(in the rows, 128 means zero)
One hidden turn or mirror swaps the rows below in pairs. Which row is each named row swapped with?
bel: [109 107 113 129 113  92 105 125 120 107  94 156 135  98  96 136 137 134
 106 137]
deg: [144 126 121 119 105 101 141  76 110 139 131 142 134 101 123 157 125 113
 103 126]
tes: [106 107 102 104 101  81 101 128 118 112 119 151 144 115  96 161 143 111
 117 124]
rus: [118 125 138 123 140 124  80 100 150 132 154 137 126 108  70 157 120 133
 130 117]
daf: [147 131 133 124 102 103 127  66 108 129 127 165 140 101 102 165 139 133
 126 132]
zizog: [139 121 109 132 129 116  71 106 114  99 129 124 119  83  82 136 112 105
 112 102]
saleb: [153 135 123 119 135 118 138  95 140  97 139 143 134  91  85 105 122 103
  99 127]
bilut: [127 115 109 112 136 123 115 136 144  98 134 145 133  98  76 120 130  95
  90 113]
bosu: [147 126 127 128 101 108 110  86 102 142 131 163 143 116 101 161  95 126
 109 131]
fon: [127  95 115 113 123 101 106 126 145 130 153 113 130 103  76 160 151 102
 125 129]
nisu: [133 118 110 120 116  96 115 118 131 137 169 130 145 100  84 180 149 110
 123 103]
kubed: [157 145 117 132 122 129 137 119 109 126 150 160 136 101 116 149 148 111
 159 135]
roluk: [134 129 116 108 145 112 118 119 147  94 117 133 142 110  96 113 126 107
  89 121]
Kar: [142 138 126 117  99 155 128 106 130 102 129 140 154  96 109 122 115 107
  97 142]
rotuz: [105 102 109 121  99 100  97 117  98 117 117 136 130  98 114 147 156 119
 113 114]
lubi: [159 138 117 130 111 130 135 111 102 115 153 146 140  89 113 155 150 124
 158 141]
fuv: [117 126 109 111 142 117 103 118 141  92 127 135 115 109  75 119 129  96
  97 117]
Dis: [150 135 133 123 125 149  80  91  93 109 143 150 141 116 100 127 118 122
 120 103]
fuz: [137 120 134 131  98  98 129  79 114 150 138 146 141 114  84 159 116 130
 101 128]
tafo: [105 118 107 129 103  88 116 134  91 107 110 156 133 102  99 137 138 127
 126 129]
rusir: [121 103 121 147 128  79  96 103 107 110 116 156 135  94  91 142 135 119
 135 102]
Dezok: [120 118 105 134 106  87  99 145  97 117 110 147 141 107 107 140 127 110
 131 123]
Gasig: [126 115 115 126  96  93 140 138 107 112 112 150 138  99 119 154 124 113
 115 143]
Rim: [125 162 112 116 131 129 127 139 134  98 138 161 147 105 114 139 119 131
 143 142]
fosek: [137  99 140 145  99 103 103  93 106 140 130 139 125  95  89 172 128 132
 111 121]
Zasig: [135 115 114 130 124 105 113 132 145 135 164 129 138  98  74 163 162 114
 116 106]
tegor: [108 109 134 115 135 134  95 109 147 107 144 119 109  98  75 153 119 135
 128 124]
tubi: [120 136 159 112 118 145 102 108 118 105 129 152 116 107  78 114 137 108
 113 141]
Lete: [135 120 115 121 109 141  76 120  99 101 160 146 142 107  83 116 126 109
 115 100]
dala: [137 151  95  99 136 119 106 122 109  93 140 152 138  96 113 152 109 149
 137 139]
vapo: [137 152 108 103 125 140 133 118 118 101 144 147 158 107 116 156 119 147
 146 134]
kekam: [111 108 127 101 148 118  92 102 144 117 138 121 124 104  71 158 127 134
 136 122]
lus: [122 128 136 117 114 118 143 112 109 115 142 155 130  88 106 149 165 106
 158 139]
Gafez: [115 113 135  92 133 132  92  93 147 122 142 133 130 105  79 153 123 144
 113 145]
deni: [152 155 118 128 114 159 109  93 106 104 154 158 141 114  98 133 124 124
 108 112]
nodo: [112 112 149 101 125 124  91  98 143 116 139 119 139 103  70 148 126 144
 117 130]
dok: [137 112 131 119 132 114 103 112 151 137 153 108 129 103  81 158 161 117
 129 117]
pazi: [145 138 139 117 139 148 117  82 127 116 115 154 128  92  67 119 132 117
 113 129]
rumiv: [130 116 133 127  95 112 140 102 125 129 135 163 175 122 111 144 119 110
 111 129]
pok: [126 102 117 125 130 108 102 128 151 139 150 127 131 108  77 154 162 104
 126 118]
dedeb: [146 119 147 143 103 109 126  81 128 151 123 143 147 106  93 148 129 126
 107 134]
lem: [148 148 115 113 120 128 130 132 108 114 149 138 138 104 123 147 147 109
 161 133]
fekab: [161 136 129 131 124 156 107  95  99 110 153 167 131  95  90 131 120 113
 118 107]
Dufo: [140 159 111 101 127 112 120 124 104  91 138 142 149  97 111 148 101 139
 143 131]
bepo: [136 140  88 105 124 131  91 141 112 109 135 148 155 112  78 136 114 108
 105 102]
revu: [136 152 108 115 120 141 133 126 124  94 154 140 138 102 115 157 101 141
 136 131]
lon: [140 138 133 122 120 128 138 122 104 124 153 159 123  96 104 144 149  98
 161 137]
ninol: [156 162 104 125 127 107 101 129 122 102 153 141 139 105  83 143 116 121
  91 102]

fon pairs with lubi
bosu pairs with bel
Gasig pairs with fosek
dok pairs with lem
fekab pairs with bilut
pok pairs with kubed

One hidden turn or mirror swaps the rows below in pairs. Which row is each named row swapped with?
Sopuv: [129 142 136  98 110 168 172 133 114 140 135 120 121 135 127 116 130 119]
nop: [174 163 148 134 117 149 172 116 101 112 149 125 137 125 142 125 153 160]
rika: [152 145 150 136 106 129 132 103 111 100 124 111 110 135 117 130 176 120]
semal: [137 180 116 134 103 131 155  90 127 127 114  99 156 151 162 136 164 129]
luzi: [142 160 120 150 130 123 157 102 129 128 141 124 154 138  88 126 150 125]
Zata: [159 177  86 126 120 139 151 134 118 118  99 113 158 137 137 126 167 162]
dif: [152 159 153 143  97 139 143 106 106 116 139 129 102 136 125 137 172 133]
kanek: [130 160 140 116 108 144 158 132 148 120 118 148 166 148 144 104 138 138]
Kules: [139 155 154 109  88 151 168 120 131 112 135 147 146 152 142  95 148 135]
tataz: [130 171 117 124 102 115 133 103  81 116 114 142 141 153 110 131 133 120]
rodi: [141 139  93 100 130 156 150 135 105 126 117  92 122 157 108 133 156 138]
tupu: [137 153 148 117  95 147 164 125 142 124 136 149 156 150 150 103 140 137]
zor: [140 167 117 141 117 141 162 125 112 134 144 118 150 130  75 120 143 130]
Moro: [137 133 102 119 132 161 142 124 119 123 116  88 121 172 123 139 156 148]
dep: [146 165  96 133  93 144 148 119  85 113 102 119 160 173 129 108 121 142]
lorof: [126 162 141 134 106 148 140 133  90 132 159  97 142 128 124 130 141 162]
fabi: [135 172 119 126  97 117 141 110  84 124  90 127 138 146 113 130 145 108]
sazu: [174 150 152 131 111 136 175 136 100 108 144 126 127 130 146 117 151 156]
tabut: [130 171 108 133 113 127 150  90 132 143 114 102 149 141 150 128 170 133]
lirik: [135 154 148 109 100 138 163 134 133 109 123 147 156 156 158 102 153 133]
gif: [142 143 113 130 131 111 153 126  99 142 129 122 131 134 161 101 158 115]
nopon: [147 167 106 145  95 137 141 122  91 118 109 124 167 164 131 115 110 144]
parub: [154 170 113 144 101 153 154 119  95 107 112 115 163 172 120 115 108 139]
gepe: [150 154 161 138 109 130 126 108 113 103 125 109 113 148 119 132 175 132]
laloz: [155 166 150 135 116 119 141 114 127  96 136 119 108 148 110 137 166 128]
Vavob: [136 125  96 114 128 159 145 128 112 120 122  93 121 158 114 139 159 139]
kazes: [182 157 145 118 112 150 174 124 107 103 141 130 133 127 135 125 140 160]
mut: [131 163 136 132  84 116 158 111  81 122 122 131 138 159 109 123 135 107]
lelom: [145 143  92 119 138 141 145 139 116 115 128  95 110 167 134 137 146 144]
ked: [145 164 110 159 101 143 150 120 101 109 113 112 165 168 141 108 115 143]
vipa: [138 135 114 134 140 119 137 144 105 133 142 109 135 133 148 102 145 131]
Tarod: [126 155 148 128  97 142 166 132 138 109 134 145 166 155 148 106 148 144]
bom: [144 155 143 130  95 132 132 110 107 106 137 123 122 142 108 138 189 141]
zaram: [149 138  90 124 118 166 142 117 111 128 124  85 111 157 138 125 158 140]
Bemem: [135 150  80 126 116 161 140 136 115 134 112 102 117 156 126 140 160 147]
zeka: [165 171  86 132 113 133 167 130 124 115  94 112 155 148 119 128 159 154]
bobeg: [129 152 122  96 113 163 154 128 130 135 134 124 120 136 135  99 124 118]
Pemo: [160 156 154 120 110 123 141 103 100 108 124 114 108 137 116 125 173 116]
bupet: [173 172  90 116 114 132 156 126 118 107  94 121 152 140 137 129 157 154]
bikid: [127 166 140 126  99 157 146 142  97 119 156  96 152 138 135 137 140 159]
Rad: [121 147 113 105  95 149 164 144 123 138 121 110 128 152 132  99 131 109]
marug: [150 164 124 149 110 137 145 117  88 114 116 129 162 162 137 114 102 143]

Kules pairs with dep
kanek pairs with marug
gif pairs with zor
tupu pairs with nopon

